Each row has a name. After each piece below comes the name of the row it's from, unless a question asks for something else. Each question is about the rows just above it.

[-45 -62 -62 -62 100 -62  10 -78  71 -29] = labe
[-52  78  29  24  50 107  69 -21 -51 -22] = sevo
[-29   6  14 -36 -98 -28  63 -87  88 -29] = lisu
[ 24 -62 -78  71 -32  10 100 -29 -45 -62] = sul
[-98 -36] is which row, read backwards? | lisu
Which row holds this, read backwards? [100  10 -32  71 -78 -62  24] | sul
[-45 -62 -32 -62 100  24  71 -78  10 -29] is which row reordered? | sul
Which row holds this, read backwards? [-45 -29 100  10] | sul
[-29  71 -78  10 -62 100 -62 -62 -62 -45] is which row reordered? | labe
Which row holds these entries in another order? [-62 -62 -29  71 -78 -62 -62 100  10 -45] | labe
The value that labe holds more than once: | [-62]

[  1 -13  30 -32 -46 -11 -13 -10 -69  18] -> gab
[  10  -51   64  -51   14 -105  -57   21  -51  -20] -> Zem
[ 19  19  64 -42  19 -42 -42 -42 -51 -20] -> gavus
[ 10  19  64  -2  14 -42   8 -17  -2  -3] -> Zusag
[-13  -2   4  -6  -6   5 -10  -1  -9   2] -> zotap
The value that gab holds more than once: | [-13]
What is the next entry after [  10  -51   64  -51   14 -105  -57   21]? | [-51]
Repeated in zotap: | [-6]
[ 14 -51  64 -51] is which row, read backwards? | Zem
Which value appears more than once in Zem? | [-51]

[  6  48 -66 -20  -9   3  11  11 -62 -14 -66 -98  47 -78 -56 -18] : dilup
[-14  47  48 -66  11 -19 -66  -9 -62   6 -63 -18 -56   3 -98 -78] : soka
[-63 -98 -19 -14 -66   3  47  48 -18 -39  11   6 -62 -66  -9 -57] : Pog
[-98 -66 -14 -62  11  11   3  -9 -20] is which row, read backwards? | dilup
Which value appears more than once in Pog? | [-66]
[-14 -66 -98  47 -78 -56 -18   6  48 -66 -20  -9   3  11  11 -62] is which row reordered? | dilup
Which value appears more than once in soka? | [-66]
Give the next entry after [-98  47]. | [-78]
Put [  3  47 -98 -63 -66   6  -9  48 -14 -78 -19  11 -66 -56 -62 -18] back in order: which row is it? | soka
find: [-63 -98 -19 -14 -66   3  47  48 -18 -39  11   6 -62 -66  -9 -57] | Pog

[ 33  22 -22 -50   0  60] : gata
[-55 -23  19 -59  27 -45] : Muz
[ 17 -28 -43  27  -6  15] : Dev
[-28 -63  66   4  27 -42] : lur
[ 34   9  -1 -37 -51 -50] : Besa
[-77 -14  20 -36  12   5] : Dib
[-98 -57  22 -81  48 -26] : lofim
[-24  -6  -8 -37 -32 -37] : guli
[-24  -6  -8 -52  -9 -70] : luver
[-100 -100 -100  -21    9  -20] : fumo
[ 67 -18 -28  25 -10 -28] : Rame
[-40  81 -45 -29 -17 -21] : libe
Which value is in both Besa and gata? | [-50]
Repeated in fumo: | [-100]
Which value appears more than once in guli? | [-37]

[-29 -67  30 -21 -73 -41  41 -25  -7 -12 -43 -17 -32 -33 -43  -8 -41 -22
 -19  15  36 -22  -7 -42 -33 -32 -10 -32 -70  61 -68 -19 -34 -60 -26   9] -> Beve
[-33 -26  -9 -11 -27 -19  -7 -12 -23 -22 -27 -16 -24 -11 -28  -4 -28 -26
 -31 -23 -30  -9 -18 -30 -33 -22 -26  70  65 -32 -20 -15 -19 -22 -26 -14] -> ran
[ 14   0 -58 -43   7  -6 -47 -20  14   7   0  -8  25 -26  -9 -44   6  23
  32 -31  11 -26 -38   5  16  22 -28  -7   3  12  16  -7  -8 -17  18 -28] -> Bog
[-54 -40 -46 -76 -48 -44 -11  67  -1  27 -72 -43 -65 -59   4 -68 -73 -66
 -21 -50 -43  68  25 -29 -40 -66 -70   0  32 -33 -40 -13 -53 -55 -67 -55] -> der
[-42  -3 -36 -35  -1  -2   0  -1  -5   4 -36  -6   1 -21 -48   4 -35 -10
   4 -46   6  -8   0  -8 -40  -2 -49 -45  -1  -5  -3 -46 -17   0 -15  -3] -> butep
[-30 -35 -20 -30 -37 -29 -13   3 -10 -12 -34 -26 -30 -26 -16 -29 -34 -28
 -20 -29 -34   7 -15 -34 -25 -29 -37 -19 -15 -19 -36 -23 -27 -39 -29 -26] -> Rovel
[-47 -31   6  -3 -34 -18   9  -1 -30 -21 -35 -15 -37  -7 -31   9 -39 -40
 -46 -19 -34   3 -33 -30 -22 -26 -29 -24 -18 -29 -41 -30 -20 -21 -39  -8] -> bop
[ 73  -7  44  45 -19 -37 -37 -43 -32 -57  53 -33 -27   9  76 -43  50  -5
 -39  71 -66 -28 -37   6  69 -22  73  68 -18 -28  -7  72  -3 -24   2 -51] -> livo
[-44 -30 -45 -39 -22 -12 -26  -6  -7  -3 -37 -11 -10 -23 -44 -19 -36 -17
 -11 -53 -13  -8 -29 -35 -41 -10 -53 -42 -19 -16 -28 -45 -19 -28 -20 -14] -> luda
[-78 -37  67   3 -68 -63  88 -28 -78 -71 -77 -57 -90 -33 -64  42 -83 -88
 -85  13 -23 -23  50 -28 -84 -87 -17 -65 -54 -20 -64 -50 -66 -14 -88  -7] -> bodel
[ 8  9 -7  1 14 15 -4 -5 12 12 11 15 21  6 -4  6 12 19 18 -1 27 -8 -4  7
  6 19  5 -1  0 16 13  0 12 10 18 14] -> Kapob
[ 71 -22  44  43 -30 -36 -38 -44 -24 -51  52 -26 -24  10  70 -46  50  -1
 -36  70 -54 -28 -47  -8  67 -19  72  65 -32 -15 -20  70   0 -38   7 -43] -> kires
[-11 -24 -16 -27 -22 -23 -12] is which row, read backwards? | ran
What is the next entry after [-18 -30 -33 -22 -26  70  65]? | [-32]
[-33 -26  -9 -11 -27 -19  -7 -12 -23 -22 -27 -16 -24 -11 -28  -4 -28 -26
 -31 -23 -30  -9 -18 -30 -33 -22 -26  70  65 -32 -20 -15 -19 -22 -26 -14] is in which row? | ran
What is the next entry after [-46 -76 -48 -44 -11]? | [67]
Give the next entry after [ 65 -32 -15 -20  70]. | [0]

[ 35  18 -40   9 -17]  Tik
[ 35  18 -51   2 -22]  zat
[ -3  12 -51  14  16]  zagob
[-51  17 103   2 -51]  kevig
The next entry after [-51  14]: | [16]
Which value appears more than once in kevig? | [-51]

[ 15  29  -3 -12 -20 -13 -48   7  14  60 -35   2  38 -18 -11   8 -38  -5
 -56 -26 -11  15 -31  32  10 -14   6   2 -33   2 -70  -8  18  24   1  48
 -35 -19 -27 -30  -3 -11 -23 -48  67 -33 -14  -5 -25   1  21  -6  -2   1
 -17 -23  13   3 -12  42  -5  -3] = Sumum
[-30  -3 -11 -20 -48 -11 -33 -14  -5 -25   1  21  14 -18  -9  43  31 -49
 -26  19  -1 -64  11  -8   5 -11  -9 -17 -22  66 -50  10 -31  -3  40   6
   6 -22  33  41 -21  49  64  47   1  28  69 -13   8  14   0  -5   1   8
 -50 -33  37  -5 -14  43   3   4] = Zuv
[  5   1  14  43 -50 -11 -22   3 -50   8  28  31  10   0  21  66   8  -8
  19  33 -48  -1 -25 -18 -11 -26 -33 -64 -22  41   6  -3  49  64  -5  11
   5 -14  -9  69 -31 -14 -33  40 -20  -3 -21 -30   1  47  -9 -14   1 -13
  -5 -17 -49 -13  -5  37   6  14] = sov
[-56  -4  28  50   8  33  60   2   7  38 -48 -35  14 -18  -9  43  31 -49
 -26  19  -1 -64  11  -8   5  15  -9 -17 -22  66 -50  10 -31  -3  40   6
   6 -22  33  41 -21  49  64  47   1  28  69 -13   8 -28 -19   4 -24  -8
 -38  12 -18 -49 -20  11 -18   2] = detim
find: [-30  -3 -11 -20 -48 -11 -33 -14  -5 -25   1  21  14 -18  -9  43  31 -49
 -26  19  -1 -64  11  -8   5 -11  -9 -17 -22  66 -50  10 -31  -3  40   6
   6 -22  33  41 -21  49  64  47   1  28  69 -13   8  14   0  -5   1   8
 -50 -33  37  -5 -14  43   3   4] | Zuv
[-17 -23  13   3 -12  42  -5  -3  15  29  -3 -12 -20 -13 -48   7  14  60
 -35   2  38 -18 -11   8 -38  -5 -56 -26 -11  15 -31  32  10 -14   6   2
 -33   2 -70  -8  18  24   1  48 -35 -19 -27 -30  -3 -11 -23 -48  67 -33
 -14  -5 -25   1  21  -6  -2   1] is which row reordered? | Sumum
What is the next entry after [-26 -33 -64 -22  41   6  -3  49  64  -5]? | [11]
Which row holds [ 21   1 -25  -5 -14 -33  67 -48 -23 -11  -3 -30] read backwards? | Sumum
Give the next entry after [ 60   2   7  38 -48 -35  14 -18]. | [-9]
Which row holds these entries in another order? [  4   3  43 -14  -5  37 -33 -50   8   1  -5   0  14   8 -13  69  28   1
  47  64  49 -21  41  33 -22   6   6  40  -3 -31  10 -50  66 -22 -17  -9
 -11   5  -8  11 -64  -1  19 -26 -49  31  43  -9 -18  14  21   1 -25  -5
 -14 -33 -11 -48 -20 -11  -3 -30] | Zuv
find: [ 15  29  -3 -12 -20 -13 -48   7  14  60 -35   2  38 -18 -11   8 -38  -5
 -56 -26 -11  15 -31  32  10 -14   6   2 -33   2 -70  -8  18  24   1  48
 -35 -19 -27 -30  -3 -11 -23 -48  67 -33 -14  -5 -25   1  21  -6  -2   1
 -17 -23  13   3 -12  42  -5  -3] | Sumum

[-13  26 -35  29 -35 -63  69] -> fome
[-48  52 -53  -8 -13  70  75] -> ruk
[-19 -32  63  -8  29 -63  69] -> Vegis
[ 53  69 -48  -8 -13 -53  75] -> Fibek
[-48  70  52  75  70  -8 -54] -> vubek
What is the next entry after [-8 29]? | [-63]
Which row holds these entries in another order? [-13  69 -48  53 -53  -8  75] | Fibek
Which row holds [-35  29 -35  26 -13] read backwards? | fome
[-13  75  70  -8 -53  52 -48] is which row reordered? | ruk
What is the next entry after [-53  -8 -13  70]? | [75]
The one value in Vegis and vubek: | [-8]

[15 15 15 15] -> nabul
[29 29 23 18] -> gul
[-47 -50  11 -57] -> pogu
[-47  19  18   8] -> darug
[-57 -27  23   7] -> Fif
Repeated in nabul: | [15]
Which row holds [-27 -57] read backwards? | Fif
Which value is in both gul and darug? | [18]
Which row holds this, read backwards? [18 19] | darug
Repeated in gul: | [29]
Give the next entry after [-47  19]. | [18]

[ 0  0  3 -1  3  1  0  1  1  1  0 -2  0  0 -1  2  1  1  0 -1  0  0  0  1
 -1] -> zefar
[-2 -2  0  2 -2  0  0  9 -8 37 -3  2  1  1 -2 -1  2  2 -2  2  0  1  1 -1
  0] -> ziraf
[ 2 -2  0  0  1  0  0  1  3 -1  0 -1  0  3  1  0 -2  0  1 -1 -1 -1  1  0
  1] -> Tido
Which row holds these entries in another order? [-2 -1 -1 -1 -1  0  0  0  0  0  0  0  0  0  0  1  1  1  1  1  1  1  2  3
  3] | zefar
find: [ 0  0  3 -1  3  1  0  1  1  1  0 -2  0  0 -1  2  1  1  0 -1  0  0  0  1
 -1] | zefar
[ 1  0  0  1  3 -1  0 -1  0  3  1  0 -2  0  1 -1 -1 -1  1  0  1  2 -2  0
  0] is which row reordered? | Tido
[ 2 -2  0  0  1  0  0  1  3 -1  0 -1  0  3  1  0 -2  0  1 -1 -1 -1  1  0
  1] is in which row? | Tido
Which row holds [ 1  0 -2  0  1  3  0] read backwards? | Tido

[ 17 -18  13 -18   0  11 -14  -2   2  25 -28 -19 -18   8   6   3 -13  24
  -3 -20   5 -10  31 -28   7  23   6  -6 -15   3   0  -7   9  10 -17 -15] : Nonab
[ 16 -26   7 -19   6  -5  -4  -6   7  19 -38 -18 -26  13  13   7 -19  25
  -4 -21  -9  -6  30 -11  -3  -1  17  -6 -13   3   3  -7   3   6 -14 -24] : ruluf
[  1 -52  22 -25  18 -11 -18   8   2  -8 -76  -2  -1  34  60  40 -31   8
 -12 -48 -14  11   7  18   9  38   7 -33  -4  -3   8  11  15 -34 -33 -65] : pef
[-18 -61  42 -25  21   6   7  30 -10 -34 -95  15  39  43  98  70 -31 -17
 -17 -68   1  29 -20  30  31 106 -19 -58   7 -10   3  31  35 -74 -51 -92] : rolav
[-12 -15  27  -9   3  23 -31  20 -12 -13 -27   9  34  12  37  28  -4 -14
  -6 -29  19  13 -15  -3  27  79 -26 -27   4  -6   0  17  23 -35 -25 -30] : gog
[-33 -34  37  -7  14  15 -39  35 -18 -49 -57  32  63  28  81  60 -11 -40
  78 -46  13  34 -47  36 -11 108 -37 -50  20 -13   3  37  33 -78 -37 -65] : diba
[ 16 -27   5 -19   6  -9  -2  -7   7  17 -38 -17 -26  14  15   7 -20  24
  -5 -20 -11  -7  28  -8  -5  -5  17  -6 -12   3   3  -7   3   6 -14 -24] : kazo
[-19  -4 -11  11  10 -31  15   2   3 -37  -6  21  14   9  23  14  -2 -22
  -2   3 -22  17 -33  49 -13 -28  79  -5  18  -4   6  12  -9 -24  10 -13] : lubi
[-18 -61  42 -25  21   6 -42  30 -10 -34 -95  15  39  43  98  70 -31 -17
 -17 -68   1  29 -20  30  31 106 -19 -58   7 -10   7  31  35 -74 -51 -92] : bas
[-12 -15  27  -9   3  23 -31  20 -17 -13 -27   9  34  12  37  28  -4 -14
  -6 -29  12  13 -15  -3  27  79 -26 -27   4  -6   0  17  23 -35 -25 -30] : rupo
[  2 -24  -8  -8  12 -34  14  -8  10  -9 -32  -1 -17  16  22  11 -18   8
  -3 -10 -29   4   3  29 -17 -36  24  -5   1   2   6  -1  -9  -6  -1 -25] : Sim
The next entry after [-29  19  13 -15]: | [-3]
find: [-12 -15  27  -9   3  23 -31  20 -12 -13 -27   9  34  12  37  28  -4 -14
  -6 -29  19  13 -15  -3  27  79 -26 -27   4  -6   0  17  23 -35 -25 -30] | gog
Where do [-18 -61  42 -25  21   6 -42  30 -10 -34 -95  15  39  43  98  70 -31 -17
 -17 -68   1  29 -20  30  31 106 -19 -58   7 -10   7  31  35 -74 -51 -92] appear? | bas

[  1   0  13  45 -18  -7   5 -10 -17  87  41  -6 -33 -77  14   6   1 -19
  35 -26  39   9] = fatub
[ 64   1 -31  48  22 -18  11  25  18 -10 -34  50   2  25 -45  54  10  20
  18  52 -31 -28] = kalu
[-31  25  18  20   1 -18   2 -31 -10  25 -28  54  48  10  12   2 -34  22
 -45  52  64  50] = kuzod
The row with [  1   0  13  45 -18  -7   5 -10 -17  87  41  -6 -33 -77  14   6   1 -19
  35 -26  39   9] is | fatub
Which row holds these entries in another order? [-31 -10  25 -28  54  48  10  12   2 -34  22 -45  52  64  50 -31  25  18
  20   1 -18   2] | kuzod
The row with [-31  25  18  20   1 -18   2 -31 -10  25 -28  54  48  10  12   2 -34  22
 -45  52  64  50] is | kuzod

[ -28   88 -110  -33    2] = norez
[-88  91  69  90   5] = vumap
[ 90   5  91 -88  68] = kibo
[ -13  114  -10 -115  106] = bafat
[ -16   14 -102  -19   40] = nelop
[-38  60  -7  50  89] = Batu
[ 91  89  69 -88   5] = nosos
[106  85  10 -76 -79] = zupa
[ 69 -88  91 -39   5] = Degiz
[104 -39  99 -33  82] = Mim
Put [-88   5  68  90  91] back in order: which row is it? | kibo
Which row holds these entries in another order? [-88 -39   5  69  91] | Degiz
find: [ 91  89  69 -88   5] | nosos
Which row holds this, read backwards? [-88  69  89] | nosos
Which value is in both Mim and Degiz? | [-39]
Put [ 90   5 -88  91  69] back in order: which row is it? | vumap
Which row holds these entries in another order? [ 69  90   5 -88  91] | vumap

